One vector is turned by the same rotation once a tick. Each row is the vector after some number of ticks, and that number follows the row.
The counts run from 0 to 282.
[ -8  35  35  14 -12 -38  -2 -13  15  42 -33 -27  -1  10 -15 -16  30   5
 -43  28  20  10 -34  11  28 -21  11 -43  -5  16   2 -16  -1  13 -22  33
   0  20 -14  -7  -1  -5  17 -12  31 -15 -32 -10 -17 -24  -2  21 -27 -10
 -23  15  -9 -22  -5 -13 -29]	224
[-24  -9  -2  22 -38   8  -3   7  18  32  -7  31 -13 -13   6  -8  -7 -34
   1  17   2 -33 -19  10  13   5  19 -37   8 -40   6  11 -18  -7 -21  13
 -21 -19  14  -3  14   4  36 -22  -3 -16  10  27 -14 -38 -42  14 -29  10
 -32  42   7 -22  22  -5   2]	163
[-26  15  30  16  11   5  10 -23   6  26 -21 -27  11   2  -8 -57  -6   4
 -22  10  -4 -11 -18 -14  18  -1   1 -42 -10  11  34 -24 -23  26  -9   4
 -11  22   7   0 -26   1  36 -22  22  13 -20 -27 -10   5   2  28 -22   3
  -8  42  29 -11  16 -22 -14]	74
[-15  26  45  -6  16 -11   2 -11  18  21 -47 -11  17   0 -23 -22  13  -6
 -36 -13   6   8  -7  -5  42   3   9 -50 -13  38   6 -16 -17   4  26  17
  -1  28   8 -27  15  -8  25 -23  43  -5  12 -21  -1 -10 -10  10 -16 -23
  -9  11   7   7   7  -1  -7]	258
[-20  12  18   4  -8   6   4 -12  47  16  15  13  12  -5 -13 -32  -4   6
 -20   5  40  -6 -29 -22  27  21 -13 -54  17   7  38 -29 -17   0  -1  -8
  18  30   0 -10  21  -1  14 -50  -8 -13   1 -15 -47   6 -40  11 -30  -6
  23   2  10  -1   3 -26  13]	16
[-24   3  11  10  -6 -10   5  18  24  17 -20   5  23  31  -9 -27  -6 -51
 -23  -2  -6   4  -6  -2  34  28   9 -54 -11   5   0 -25 -13  10   9  13
 -13  28  25 -19   8  -9  29 -24  52  12  20   0 -11 -32 -15  13 -47 -16
 -27  22  15  15   7  -8 -12]	98
[-23  -1  15  17 -36 -30   7 -11  21  27  -3 -11 -18 -12 -24 -18  -6   1
 -48  -5   7  24 -25 -20  24  24  24 -37   9 -26   6 -33 -23 -13 -25   0
 -17  19   0   8  24  -8   4 -11 -14 -41 -17  -7 -26 -14 -20  11 -27  -9
 -27  23  -5 -40  18   4  -2]	88
[-10  17  26   4  18   8   7 -24   3   2 -34  -8   2  -2  -4 -40  -7 -18
  -8  34   4 -47   4  -3  38   9  15 -31  -1  -1  24   7   2  -5  -1  17
   8  17  25  11  10  -1  31 -31 -17  -6  13   1  -8   7 -32   3 -43  23
  24  48 -22  -7  46 -18   3]	178
[-20  13  -2   4 -18   0 -12  11  19  -3  -1   3 -23  12   1  -5 -10 -41
  -3   0   0 -35  18  -7  26  41  22 -46  14 -18  26  -3  -8 -22   7   0
 -13   9  33 -16   9  24  11 -38 -26   2   1  14 -29   5 -37  15 -42 -18
  12  43 -24 -17   5  -5   2]	170
[-21 -16   5  29 -18 -24   6  15  15  24 -15   2 -22  19 -12  -4  -9 -43
 -23   1 -19  -2  18   0  40  23  35 -49 -20 -12  15 -14   4 -11 -12  17
 -10  -7  23   6  19   0  10 -24  -3 -15  11 -17  -8 -18 -15  10 -46   7
 -48  55  -9 -28  19  10   9]	247
[-18  18  47 -27  -8 -24   0 -22  -1  12 -27  -9 -20 -26 -41   3  10  14
 -22 -13  20 -34 -21 -16  20   8  18 -41   9 -22  21  -9 -25 -17   9   4
  -6  21  22 -11   9  18  14 -29 -35   0  -9  -7 -16  11 -37  21  -9 -16
  29  25 -10 -20   2   6  -8]	153
[ -3  -6  10  18 -11   0  17   2  33  21  -3  29 -11   4  -6 -18  11 -27
  -1   9  15 -18 -10   7  26  16  14 -32  -8 -27  24  16  14  -7 -11   6
  15   0   3  -5  32   7  27 -57 -21 -38  22  12 -26 -18 -59   0 -32  10
  -7  26  -1 -13  45  -2  14]	19
[-36  -1  17  25 -19 -18   8  -5   5  36 -27 -23 -21 -20 -31 -35  -6  -3
 -35  11  -5   7 -19 -10  18   5  25 -37  -9 -38  23 -25 -25  -4   0   6
 -34   9  16   8   1   0  31  -1   6 -20 -20 -11   4 -19  -6  23   0  -1
 -31  32   9 -47  25  -5 -15]	231
[-24  -2  22   5 -27 -13  -8 -21  -2  12 -23 -22 -26 -16 -31 -22  -5   6
 -46  18 -12 -14 -12 -11  37  20  28 -39  14 -28  27 -22 -27 -10 -18   7
 -34   9  12  14   6  -4  15  -5 -11 -14 -24 -10   4   2  -7  24 -10  -2
 -12  37   1 -49   3   5 -14]	230
[-30   9  -9  11 -33 -12 -19  20  16  26 -23   3 -25  10 -11 -14   0 -28
 -10  26   8 -23 -15  10  18  15  21 -52   6 -30  15   4 -14  -7   2  22
 -42  -8   1 -20  -7  29  20 -18  11  -7 -16  23 -14 -30 -22  40 -24 -23
 -31  28  10 -45  -9   6 -18]	46
[-14  26  24   1 -18 -12   3 -13  11   5 -27 -16 -24  14  -5  -9  10 -36
 -17  -4   0 -43  -1  -5  23  25  32 -38  13   0  19   6 -12 -13 -17  30
   0   1   8 -19  16  10   9 -17 -21  -4 -26  22 -24   0 -31   2 -55  -1
   0  56 -38  -6  -1   9  -5]	28
[-21  24  28  -2   6   5   4 -21  24   9 -61   7  -8   7   6 -45  17 -38
 -17   0   2 -14 -14   3  31 -11   6 -36   6   9  13   6 -17 -12   4  40
  -1  -3 -16 -23  11   6  21 -20  39 -18   1   8 -17 -26 -31  -7 -24   1
 -30  27  -4   1  32  11   4]	181
[ -7  22  15  21  -5 -21   8  16  25  25   9  -1  32  34   4 -23  10 -29
 -23   4   5   5 -17   9  18  12  11 -47 -13  18  11 -20   6  16  -7   0
   4  31  20 -15   7  -9  40 -39  37  10  12 -14 -28 -27  -9   2 -53 -10
 -21  14  14  32   0 -28 -14]	99
[-18  15  36   3   9   4  10 -21  12  16 -63  -6  -5 -22 -24 -41  10   4
 -24  19  15 -12 -12   6  44  -5  -1 -37   4 -19  20   7 -20  -9  16  31
  -4   5   3  12  -1  14  20  -2   3 -29   2   9  10 -11 -31  13 -14   2
   4  31  -3 -31  45   9  -6]	37
[-17  21  37  13  18   2  24  -6  18  17 -12 -28  13  30  12 -57  13 -20
 -18  -6   5  -3 -15  -8   3   1   7 -36 -11  13  18 -26 -16  25 -20  18
   8  20  -1 -21 -17 -12  30 -18  29  -5 -27  -6 -21 -13  -8  10 -58  -4
 -27  51  27  23  25  -7 -17]	216
[-25 -13   7  29 -43 -20 -11  18  46  49 -10  26  -2 -12 -16   1  15  -6
 -17   8  12   3 -26   9  23 -15  17 -55 -23  -6  17 -18 -16  -1  -9  -3
 -10  -6  -2  -1  12   5  26 -28  24 -13  17 -18 -16 -35 -24  30  -7  -8
 -47  13  25 -28  10  -7  -1]	123
[ -2  14  30  21  22  -2   9  -1  11  16 -16 -11  12  15  -2 -34   5  -1
   2  18   5 -40   7  -8  30   1  12 -60  -6   6  37  17  13   9   4   6
  13   6  15  -3 -28  20  20 -44  -5  13 -10 -17 -15  20 -26  33 -35  -1
  24  41   5 -15  11 -12  -5]	34
[-18  -7  25  -6 -22 -24  -7 -23  21  32 -33  20   1 -39 -37   4  10  10
 -36  15  20   8 -27   4  51  14   6 -46  16 -21   8 -13 -29 -13  -5   4
 -19  15  18   5  39   0  14  -8  -3 -25  29  -1   0 -30 -39  12 -13 -11
  -9   8 -19 -27  21   4  -7]	121
[-15  -6  47 -26   3 -11  -6 -18   0  12 -24   4  16 -11 -19  -5  21   7
  -4 -14  12 -21 -30  -5  38   4   3 -63   1  20  28 -20 -10   5  20  -1
 -17  19  10 -18  13  16  23 -46  31  19  21 -27 -21  -8 -31  26 -11 -27
   4   4  34  15 -29   5  -9]	117
[-17  -4  46 -32   9 -12  11 -52 -19  13 -48  -1 -21  -9 -18 -42  19   0
 -12   8   3 -28 -14  -3  26   6   8 -39  11 -15  18   0  12   5   2  21
 -33  31  15  10   7  15  39 -45  18  -1  19 -11  -2  -7 -35  12 -11   1
  -3  23  28 -11  13  23   6]	77
[-20  -1  18  37 -24 -18   3  15  30  21   5  -2 -12  27   0 -10   6 -34
 -31  -1 -15   6  -5  -5  29  20  34 -28 -12 -12   7 -28 -16   2 -42   2
  -3  -6   2  -8  17 -19  10  -6  17 -23  -8 -11 -18 -25   0   1 -49  -1
 -52  55  -1 -14  25  -4  -4]	248
[-28  21  33   2 -29  -3   9   7  30  26  14 -14   8  11  -7 -11  -4 -29
 -25 -27  12  -2 -27 -24   0  20  20 -40  -5   6  13 -36 -46   2 -20 -17
   3  19  11 -37  24  -8  17 -25  12  10 -10  -7 -41  -6 -17   1 -46 -18
 -24  33   2  33  -7 -16  -7]	132
[-36   1  24  -1 -23   0  12 -24  14  13 -11  -7  -9  -8  -8 -35  14  -1
 -27 -26  -8   9 -36 -31   7  12  12 -39   3  -1  27 -33 -17   7 -10   2
 -34   2 -15  -8   4   8  23 -28  34 -11  -8 -22 -24  -1 -20  17  -2 -14
 -38  12  59 -18  -1  13   6]	233
[-19  15  11  17 -11 -14  -9 -14  19  -5   0 -21 -12  28  11 -31 -30 -14
 -13   8  11 -16  15 -26  27  39  10 -46  -3  22  42 -22  15  -1 -10   4
   1  25  15   7  13   1  10 -55  -9   4 -16 -24 -29  25 -12  18 -42   1
  12  27  -9 -16   6 -22  13]	210
[-21   9   6 -18 -37 -10 -19 -19   3  12 -39  12 -34  -4 -16 -14  17 -18
 -22  15  12 -32 -13   9  30   9  23 -48  20 -23  14   7 -13 -21  13  27
 -48   4   3 -16   8  25  16 -24   3 -12  -5  23  -4 -23 -40  27  -9 -13
 -22  17   2 -39  -3  16  -5]	45
[-13  13  15 -12  -6 -12   3 -37  -2  -5 -30  -2  -5  28   5 -32  -3 -29
 -26  33   0 -20 -10   1  35  34  16 -29  16  -6   3  -6   5   1 -14  30
 -24  32  25   3  19  -4  25 -30   2  -3   7  14  -7 -15 -31  -5 -59  18
  -2  38 -28   1  21  -3   0]	61
[-22  18  42  -6 -16   5   0 -30  13   8 -10  -8 -17 -10 -21 -44  15  28
 -14  -9  25 -15 -26 -25  19   0   5 -40  11   1  47  -7   4   5   3   6
   1  22  -9   7   2  16  18 -50 -14 -18 -23 -26 -40  12 -37  34   7  -8
   7   2  25 -35  11   0   5]	193
[-45  32  28  15 -26 -15   2  -8  10  45 -44  -3 -20 -16 -20  -7  14 -26
 -33   2  -3 -25  -5   8   1 -15  38 -26 -19  -2  12  -4 -35  -9 -12  18
  -6   0   9 -22  -1  -1  22  -9  13  -5 -16   5  -2 -25   2  17  -9   7
 -22  47 -26 -15  35  -8 -10]	147
[-30  44  19  -1  -5  -6  -7  -4  18   6 -42 -23 -14   8 -17 -13  -6 -38
 -34   7   0 -23   6  -9  28  17  32 -38   2   1   3 -11 -35 -11   3  31
  -6  16   7 -27   8   9   5  -1  -8  -4 -25  17 -15  -1 -12   4 -33 -15
  14  41 -43 -22  21  -6 -13]	29
[-17  -1  44  -3 -15 -13  17 -11  20  23  16  15  -2  -8 -19 -14   7   8
 -19 -12  38   1 -27 -22  15  18   9 -41   3   4  24 -17  -6  -1   7 -12
  20  32  16 -11  33   5  30 -63 -23 -15  18 -22 -31  -2 -33  15 -21 -20
  13  -2  11  16   7 -11  15]	277
